Here are some numbered points:
[ 24   5   4   3  -5  -3   3  34  11 -30   5  -1 -18 -13  19   7] 0
[-19  -4 -14  -7  19  31 -13  13 -11  -7 -15  30  -5   6 -39  29] 1
[-35  -3  -6 -34  -6  14 -17  10 -26 -29 -14  12   1  23 -20  26] 2
[ 11   6  -9  25  60   2  -5  22  27 -70  68  93   0 -18 -44 -50] 3
[-30   9   0  -5  13  14  -5   7 -11 -13 -15  17 -11  12 -27  28] 4
[ 23  23 -34  53   2  11  -4  15  56  33  13 -22  97 -11  32 -49] 5
[-28 -25 -14   2  22   5 -24 -36 -37 -46  -6  13  -3   4 -21 -22] 6
[ 13  14  39   5   1 -15   4   5 -11   2  40  33   0  -5  11   5] 7
[-28 -14 -14 -24  10  37  10  17 -18 -14 -25   6 -34   4 -40  31] 8
[-37  -4  -3  -6  11  14   1  -2 -16 -23 -29   7 -29   3 -46  15] 9
[ 17  19   3   0  11 -41  -5  13 -10 -60  69  83 -17 -24 -14 -58] 10
[ 17   6 -56  10  39   7 -11  13  22  15  21   3  18 -22   5 -53] 11
[ 23  21 -56 -12  22   3 -48 -17  16 -23 -34 -18 -16 -17 -16 -51] 12
[ -9   1  18   4  -2  -9  -5 -16 -16  12   9  -5 -29 -18 -16   2] 13
[-31  -9  -4 -34 -27 -21 -13 -10 -19 -12 -34  -2 -16  16 -24  36] 14
[-27 -32  -8 -26  -1   6   2   3 -19   0 -37 -21 -50 -18 -28  24] 15
[ -8 -24  -7   3  -3   8  18  21  19  -3  14  -3  12   7  18 -13] 16
[  22   -4  -18   11   57   -6    2   12    7 -105   69   82    2  -16
   -9  -42] 17
[-19   6  16  -2   8  13  -3   9  -8 -12 -20  -1 -25  20 -11  47] 18
[ 36  12 -19  34   8   0  -7  64  32  -4  12  19 -14  -8  38 -66] 19
[ 44  27  -4  55  71   0 -24  17  -8 -83  85  80 -34 -39   7 -75] 20
[-39 -11  35   2  -6  13  28  -7 -27  30 -26  -7   1  26  -3  41] 21
[ -8  -1 -50  -6  13   5   4  12  21  45 -12 -17  31   9  16 -52] 22
[ 12  12  45 -10 -26 -10   7 -14 -23  27  -7 -14   5  15  17  45] 23
[-32 -21 -19 -20   7  16  -4   8 -18 -27 -35  -3 -45  -7 -36  23] 24
[ 40  22  39  32 -49 -11   7  18  -1 -14   3 -32  41  -6  56   4] 25
[ 24   7  24   3  -8  -9  25  29  20  -1   7 -13 -13 -14  21   1] 26
[ 16  20  17  14  16 -34 -10  10 -14 -59  63  70 -14 -19  -8 -58] 27
[-17 -11   7 -37 -31 -43 -20 -36 -21  34 -31 -16 -21  16  -7  57] 28
[-59 -24   4  -9  14  13 -18   6 -13 -16 -10   2 -21  -5 -49  -9] 29
[ 25   2  -9  -9   0 -18   3  25  31 -12  42  26   5 -14   4 -35] 30
[  0   8 -45  -2  21  24 -21 -23  12  45  16  24  -8  -3 -27  -8] 31
[ 55  44 -26  22  10 -22 -41  35  41   2  16  -5  -2 -18  50 -58] 32
[-37 -13  -8 -21   7  16  -7  16   6  12 -19   3 -34   4 -42  23] 33
[ -8   2 -19 -15  11  20  -2  16  -7  -8 -18  13 -30  -4 -31  44] 34
[  9   4  -5   2   0 -31 -51 -43  -8 -54   3  -4  -1 -11   1 -42] 35
[-23 -17  10 -33 -28   2   8  -6 -21  35 -21 -26 -21   3  -3  35] 36
[ 37  18 -20  -7  30  -8 -12  -4  13 -69  24  35 -23 -14  -7 -15] 37
[ 39  12 -33  -7 -19  -3 -23  32  15 -19  22   7 -10 -23  20 -75] 38
[-38  -5 -10  -9  26  30   1  24  -7 -18 -31  20  -4  23 -34  15] 39
[ 19 -14 -12  40  31 -22   8  15  13 -46  81  57  40  -8  43 -43] 40
[ -3   7  33  24 -10  12  19 -18   4  61  -1 -27  35  14  12  18] 41
[-27  -1  13  18  47  35  -9  -5 -27 -19 -10  26   0  22 -17  26] 42
[-14 -16  21  -2  -7  -2   6 -15 -12  64   1 -14  28  15  22  -8] 43
[-22  -4   9  -5  16   8 -11   0 -25 -34 -27   0  -7   5 -12   9] 44
[ 28  19 -86 -40 -21 -12 -48  -5  29 -35 -27 -14 -31 -21 -35 -13] 45
[  8   0  34   0  -8 -10  20  21   6  25 -20 -17  -7  23  35  39] 46
[ 15  19  -7   4  19 -21 -11  -7 -12 -33  78  84 -15 -28 -29 -46] 47
[ 13  -8  23  -2 -56 -38  -1 -30   3  -2 -33 -26  23  23   5  41] 48
[ 42   7  30  -2 -12 -33   1  14  13  -4  58  24  -9 -27  24 -23] 49
[-36 -33  16 -19 -20  -4  26 -17  -8  68  -9 -11  -4  18   6  47] 50
[ 23  29 -76  48  57  16 -40   3  53  42  -9 -27  54   9  22 -69] 51
[-27 -13 -11 -35   8   7   1  14 -10 -12 -54 -28 -43   8 -15  39] 52
[ 25   7 -11  45  -3  16  21  15  39  20  14 -44  60 -19  50   1] 53
[ 24   6  33  44  33 -19   1  37  -5 -63  75  67 -24  -1  38 -47] 54
[-43 -32  57 -12 -29  -1  36 -32 -35  84 -16 -19  14  26  10  28] 55
[ 18   8 -87   6 -14  11 -11 -19  53  80   5 -15  66   0  17 -13] 56
[  6  10  30  26  39 -16  -5  13 -18 -49  53  67 -19  -3  -8 -20] 57
[ 21   0  35  16  18 -42  14  52  23 -36  96  80 -35  -5  24 -59] 58
[-13 -18  -8  -7   6  -8 -25 -32   1 -22  11  10   3  -4 -14  -4] 59
[ -1  -9  -1  -8  20  -8  12   4   5 -32  42  32 -16 -35 -39 -22] 60
[ 31   4  36  47  14 -16  -3  57   1 -56  44  33 -14   2  65 -48] 61
[  6  -9  12  -7  12  22  32  -7  -9 -33  -4  -3  -9 -37 -32 -19] 62
[-18  -1  49  -3  -8   5  22 -17 -18  64 -12 -18   5  30   0  30] 63
[ 27   5   0  39  25 -39 -20  46  30 -68  68  56 -28  17  80 -58] 64
[ 13  -1  43  33 -36 -11 -16   0   8  46  15 -18  27 -12   3   0] 65
[  1  -6 -11  28  -7 -29 -47   7   8 -35   8  10  18 -14   5 -63] 66
[-17  -4   0 -20  14  22   4  13  -7  -7  -4  23  -6  32  -4  53] 67
[ 35   8  39  16 -60  -2  16  14  24  40   4 -50  36 -19  17 -16] 68
[ 30  33 -21  -1  13 -28 -43   8  12 -40   8  34 -27 -18 -14 -58] 69
[ -7   2 -28   1   7  26 -10  -5  -1  12 -17   4  17   0 -24  12] 70
[ -1   3  41   0 -11  -2  17 -12 -18  43 -20 -13   6  32  19  67] 71
[-24  15  -3 -12  10  35   8  19 -20 -24 -49  -7 -23  20 -36  33] 72
[-15  -6 -15 -12  19  20  -9 -19 -21 -27 -33  -7 -29   0 -27  15] 73
[  1  -4  -8 -30 -22  27  41 -22 -11  32   4   2  26  32  -8  72] 74
[ -3  -2  32 -27 -17 -13  14 -36 -29  40  -9  -3  -5   3 -15  55] 75
[ 50  20 -17  78 -24  18  29  39  71  40  13 -47 104 -34  63 -21] 76
[ 44  16  40   8  27 -51  10  27  -4 -50  75  73 -53 -55  -6 -30] 77
[ 25   6   7  10 -10   9   4  -8   7 -29  22  -8  35 -43 -15 -28] 78
[  8   3  -7 -27  16   8 -15 -31 -26 -26 -23   4 -33  -2 -28  49] 79
[  5  16 -87 -26  20  15 -33 -39   2 -11 -11  11  14   7 -18 -47] 80
[ 26  15 -29  12   5  10 -27 -37  -2 -43 -20 -20   1 -15  -5  19] 81
[  0  -9 -12 -11   7   7 -21   2 -21 -29   2  24  -8  -9 -17  11] 82
[ -4 -18  26 -24 -30 -12  34   0   6  62  18  -7  12  12  24  33] 83
[  8   3  26  -2   0  -7   9 -11 -24 -17 -23 -15 -30 -17  -8   9] 84
[ -3 -14  27 -33 -17 -19   0 -47 -38  28 -15 -16 -27 -13 -15  40] 85
[-24 -23   7 -32 -31 -32   0 -31 -13  46 -23 -14  -9  18  -2  53] 86
[ 31  26 -36  68  -1  11   6  31  65  42  29 -19 126 -10  53 -51] 87
[ 30  39 -74  18  40  13  -9   0  33  18  -7 -16  37 -21  -4 -46] 88
[ 27  18 -92  14  54  21 -19  19  42  46  18 -12  30 -27   8 -65] 89
[ 22  16  10  -2 -14  -9  -9  10  -7 -43  13  15 -14  -9   8  -5] 90
[ 16   0   9  20 -11  -9   7   1  15   6  43  27  45  -2  22 -11] 91
[ 23   1   0  14 -21 -26 -17  10   0 -48  -7 -23 -14 -20  28 -35] 92
[ 49  38 -31  29  21  -8 -30  46  32  -1  27  35   8 -15  33 -59] 93
[ 10 -10  35  22 -27   3  -1   4 -11  12  -5 -26  47  -2  11 -15] 94
[-14  -3  16 -26 -17 -12   1 -25 -27  12 -21   1 -10   9 -23  46] 95
[-27 -14  33  -6  -3  -2  17   4  -2  61 -17  -6  -7  34  12  40] 96
[-21   0  51  -7 -29   6  49  -5 -11  75 -23 -20  20  43  23  54] 97
[-24   7   1 -21  -6   5 -22   0 -14  -9 -32 -12 -48  -4 -45  26] 98
[-28  -5  41  -9   3  12  33  24 -14  54 -32 -13 -36  13   0  51] 99
New points follow, each followed by the number of its nearest point above.
[ 12  10 -65   3  39   2 -48 -16  22   9  23  15 -23 -24  -8 -69] 11
[ 33  16  -2  43 -26   8  24  23  42  43   3 -43  59 -16  50   9] 53
[ -5  16 -26 -21   9  22  -7 -23   3  -1   6  31   1  10 -27   0] 70
[  5  -4 -18  16  -4 -23 -37   6   6 -44   7   7  -3 -21   1 -57] 66
[-39 -30  38   5   7   5  23 -20 -32  38 -13 -14  -9  17  15  30] 21
[  9   9 -40   0 -10  15   3 -24   8  27 -28 -38  29  -7  -2  -2] 70
[-23  -8  24  -5  18  14  17 -19 -29  16 -20  -4  -6  18  -6  40] 21
[-25 -12  -7 -32   6  -1  -7   1 -16 -16 -46 -17 -40   8 -21  33] 52
[ -9  11  42   4 -16 -17   9 -18 -15  27   0 -27 -33 -23 -11  26] 13
[ 18  -4  54  64 -23  32  29  -2  13  16  18 -23  85  -7   8 -23] 94
[-21   8  29  -4  -7   1   3  -1 -11  12 -19 -17 -26   7 -11  45] 18
[ 13   1  23   8   2  -2   0   0  -8 -12  -5 -37 -27 -15  23   6] 84
[ 35  -2 -43  16  26  22  -6  23  29  13   4 -23  17  -1  37 -37] 11
[-12  -9  21   2 -27   2  29 -32  -4  33 -11 -12  56  39   3  24] 41
[ 18  15  33   9 -12   5   3   9 -11  -5 -13 -29  -8 -12  -2   9] 84
[-52 -22  -9 -14  11  20 -12  10   0  25  -7  13 -30  13 -32  22] 33
[ 15  -1  33  26 -25  -9 -15   1   3  18  11 -27   6 -21   9  -9] 65
[-12   3 -20  -7  12  25  -5  18  -5  -4 -12  13 -37 -14 -42  37] 34
[ -6 -22  -5  12  53 -12  -1 -10 -19 -80  77  80  -8 -13 -11 -52] 17
[ 12  -9 -35 -29  10   8 -23  -6  -1 -27  10  24 -20  -8 -14   4] 82
[ 16   7  40  53 -57  -3  21   4  21   9  -1 -37  76   9  45   2] 25
[ 23  17 -11  39 -12  -8   0  31  40  23  22 -19  63 -25  26 -54] 5
[  3 -26 -15  12   2  -4   7  35  40 -25  23  -1  13   1  30 -31] 16
[-23 -17  14 -30 -27  -8   1 -14 -25  31 -26 -23 -13  13   1  40] 36
[-23   4  51  12  31  49  64  28 -16  59   6   2 -21 -10 -19  22] 99
[-45 -30  23   4  -7  14  32 -32 -21  48 -13  -3  19  28 -12  34] 21
[-14  12   4 -27  -7   2 -19 -20 -37 -36 -55 -30 -52  -8 -34  29] 98
[-35 -31 -37   7  28   3 -42 -36 -34 -78   2  25  -2  -3 -38 -52] 6
[  5  -6   6   7  18 -20 -12  -9   0 -42  15   0 -63 -41 -28 -43] 60
[-14   8  39  13  24  29  36  12 -15  35  10   0 -29 -18 -22  12] 13
[ 19   7  46  33 -29  -8 -10   3   3  32   8 -25  18 -17   4  -2] 65
[ 23  20  47  50 -36  10  29  12  27  26   2 -39  61  -8  23   2] 68
[ 33   7   1   3 -31  15  15   6  21  27  -3 -39  15 -21   1 -18] 68
[-21 -10  20  -8  18  -1  22 -19 -21   3  10  11 -12  -3 -18   9] 13
[ 28  16  62  67  11 -17 -25  34  -4 -33  46  25  21   4  66 -39] 61
[ -8  -2  50 -19  -3   1  24 -12 -31  60 -26 -14  -8  12  -6  37] 63
[ 18   4  -4  12  41 -10   6   9   7 -92  49  57 -12 -20 -15 -41] 17
[ 16   7 -46   1  -9  10   6 -15  30  63   0 -15  45   4  15  11] 56
[-19   0 -15 -18   6  18 -10   9 -21  -6 -17  15 -30  -3 -37  30] 34
[  7   0   9  28 -12 -43 -35  14   6 -40  29  19  -1 -16  17 -61] 66
[ 12   6 -74  26  -2  33  33 -13  61  80  14 -26  78  -5  28  -6] 56
[-21 -28   8 -30  -9  27  57  12 -19   9 -20   5   9  17 -17  29] 21
[-31 -18  52  -7 -18   0  21 -16 -27  59 -12 -10  -8  13  -3  32] 63
[ 20  20 -23 -17   6 -27 -41 -35  -2 -48  26  24 -31 -16 -34  -7] 37
[-33 -47 -14  17  35  -9 -36 -46 -33 -51  22  25 -26   3  -4 -47] 6
[ 52  13 -11  16 -24  -8  -9  15  33  -3  25   2  29  13  63 -14] 91
[-22  10  -9 -36  -8  11 -12   1 -22 -16  -7  25   8  21 -34  15] 2
[-15  -2 -12  -5 -12  11   5  32  26  16   0 -10  20   1   0 -16] 16
[  8  -2 -11   2 -19 -17 -23   6  -7 -44 -18 -17 -18 -16   4 -16] 92
[ 22  18 -55  -7  26  -4 -45   0  28 -23 -15  -8 -17 -22 -11 -70] 12
[  4 -14 -39  -1  -6   1 -13 -29   6  -3 -13 -21  23   2   2  16] 70
[ -2  -7 -14   6 -15  20  10 -30  -2  -4 -18 -15  32  21  -8   8] 70
[-13  -7 -13 -11   4 -22 -21   5  -7 -38   0  21 -34   5 -11  -1] 82
